Each named turn below is shown by a few rows before and after it. Which turns, in which order, take the first row of each later pair to the second? The first pair is answered.
Z160 (before |-> after):
[ 17  18 -13   5 -22   0   6  11  -6   3   1  -9  -5  -2  18   1   5] |-> [-11  -6  -7  -5  -9  -9 -10   9  -7 -19  17  -2 -14  -2   4   2 -21]
[  1  -1  -2  -3 -13  -3  -7   1  -3   8 -12  -2   1 -17   2 -10  -6] |-> [  2   1  -4  -2 -14  -4  -5   5  -4   6  -7  -4  -3 -18   3  -9  -8]
[11  3 -1  8 -4  8  9  0  1  1  4 -4 -7  6 -3  2  0] |-> [  0  -6   2   4   2   5   2  -1   1  -7   9  -1  -8   7  -8   2 -10]
[ 10 -10   9   7   5  14   9  -5  10  23 -16   3  14  13 -12   4  21] |-> [ 19   0  -3  13 -10  13  29  14   3   9  10 -11 -11  10  -3  14   7]
Z810 (before |-> after):
[  2  -1  -5  -3 -11  -1  -7   1 -13   7   3   0  -2  15   7   7  13] |-> [  6   4  -6  -2  -3   3   6   2 -12  14   2  -3   0   9   6  10  13]
[ -5   4   0  -2  10   7  -4  -9   3  12 -13   8  12  -2   2  -2  15] |-> [-11   8  -8  -4  12   5  -2  -5   0   7  -8   6  12 -14   5  -2   8]
[  8  -6   9  -7  18  -7   8 -14  -8   0  -1   5   8  -8   1  -2  10] |-> [  0  -5   4  -9  17 -10   4 -12 -12  -5   4   4   6 -16   2  -4   2]
[ 3 -8  7  1 14  3  9 -4  8  4  4  3 -1  1 -4  5 -3] |-> [ -3  -6   0  -1  13   0   6  -1   5  -1   9   2  -3  -9  -2   2 -11]
Z993 (before |-> after):
[ 7 -1 11  4  8  9 13 -4  5 13 -3  2  3  7 -5  8 11] |-> [-11  -4   3  -3  17   2   9   1   0  -1   9   3   0 -12  -7   5 -11]
[ -3   0  -9  -5  13  -9 -11  -4  -5   3 -11   8  13 -18  -4  -4   7] |-> [  6  -5   2  -2  11  -7 -11  -9   0   8 -17   9  11   1  -9   0  17]
[ -6   0  -6  -1 -15 -10 -17   5  -8 -10   4  -3  -2  -2   6  -8  -6] |-> [  6   1   0   3 -20  -5 -14   1  -3  -1  -3  -4  -1  12   6  -5   8]
[  1   5   3  -4  15   1  16   1   2  15  -2  -2   8 -12   5   0  -3] |-> [ 3 -3 12 -3 17  2 17 -1  6 15 -1  0  6  0  1  4 -1]
Z597 (before |-> after):
[  1 -10  -2   7  -4   2  12  12   3   3  16   4   0  11  -6   9  10] |-> [-1 -9 -4  7 -5  1 11 15  2  0 18  3 -3  7 -3  9  7]
[ -6  -2  12  -3   9  -3   1  -1   9 -11  17  -5  -1  14  -8   0  -8] |-> [ -7   2   4  -4  10  -5   3   3   6 -14  21  -6  -2   5  -5   0 -13]
[  4   7 -12   1   3  -1   1   5  -1  -4   7   2   4 -14   3   9  -7] |-> [  7   7  -7   1   8   2   4   1   2   5   1   4   9 -13   0   9   0]
[  2  -9   7   3  -4   9   9  -1  -5  -2   1  -2  -3  11  -1   7 -12] |-> [ -1  -7   3   3  -5   9  10   0  -7  -4   4  -4  -4   6   1   7 -15]
Z741 (before |-> after):
[-4  0 -7  6 15 -1 16 -3  2  0  5 -3 -1 -7 -5  0 -7] |-> [ -7  -8   1   5  16  -1   7  -9   5  -1   1   2   0   2 -11   0  -6]
[12 -4 -3  6 -8  0 -9 -6  0  5 -1 -8  3  8  5 -3 -7] |-> [ 13   2  -7   7  -6   1  -2  -4  -1   7   0 -10   4   0   8  -3  -8]
[-18 -11  11  -7  19   3 -15  -5   5 -20  10   9 -10   1  -5  -6  -8] |-> [-13  -6   3  -3   4   2 -14   5   0 -28  19   2 -20   4   2  -5 -11]
Pairs:
Each pair is two turns apart.
[  8  13   4  -5   4   4  -3 -15   2  11 -14  -2  19 -17   6 -14   2] |-> [ -8  -9  16 -11  13  -1 -14 -19   5  -3  -4   4  11  -6  -6 -11 -13]
Z597 Z993
[  4  10   2  -2 -19  -7 -16  -4  -6  -4 -12  -5  13   7   6  -9  15] |-> [  0   6  -3  -3 -21 -10  -8   6  -8 -21  11 -11  -5   4   6  -2  -4]
Z993 Z741
[-20  -8   1 -14  27  -3 -14 -13  -3   3  -2   4  -6 -10 -11  -5 -20] |-> [  9  24 -21  -2  -3   1   7   6 -13   7   4 -13 -17 -17  14  -2  -9]
Z993 Z160
[ 12   2  19   4   6   9   9   2   6  14 -14   2  15  -8   9  -7  15] |-> [  8   1  17   4  17  11  23   7   6   8   0  -1   8 -16   6  -1   2]
Z160 Z741
[ -1  -6   2   2 -18  -4   1   1  -1  -6  11  -2 -15  18  -1   2  -8] |-> [ -5  14 -14  -1  -1   0  14   2  -5   6   3  -3   3 -18   5  -3  -9]
Z993 Z741
[ 10   1   5   6  -8   2   7   4   1  -1   8 -10 -10  19  -3  10   3] |-> [  1  -8  12   1   2   0  -7  -7   6   4  -5  -1   3  19 -11   6   7]
Z160 Z160
[-12 -16   1  -3 -10 -24 -13  -2  11  -3   4  -5  -2  21   3 -10 -10] |-> [-14  -8  -3  -4  -4 -22 -17  -6  11   7 -11  -1  14   7   5 -18  -3]
Z597 Z160
[  3  12   0  12  -8   2  11 -13  -2   3  -3  -5  10 -10   1   1  -1] |-> [ -8   6  -2   7 -11  -4  -2 -13  -5  -7   2  -2   8 -13  -1  -3 -11]
Z810 Z160
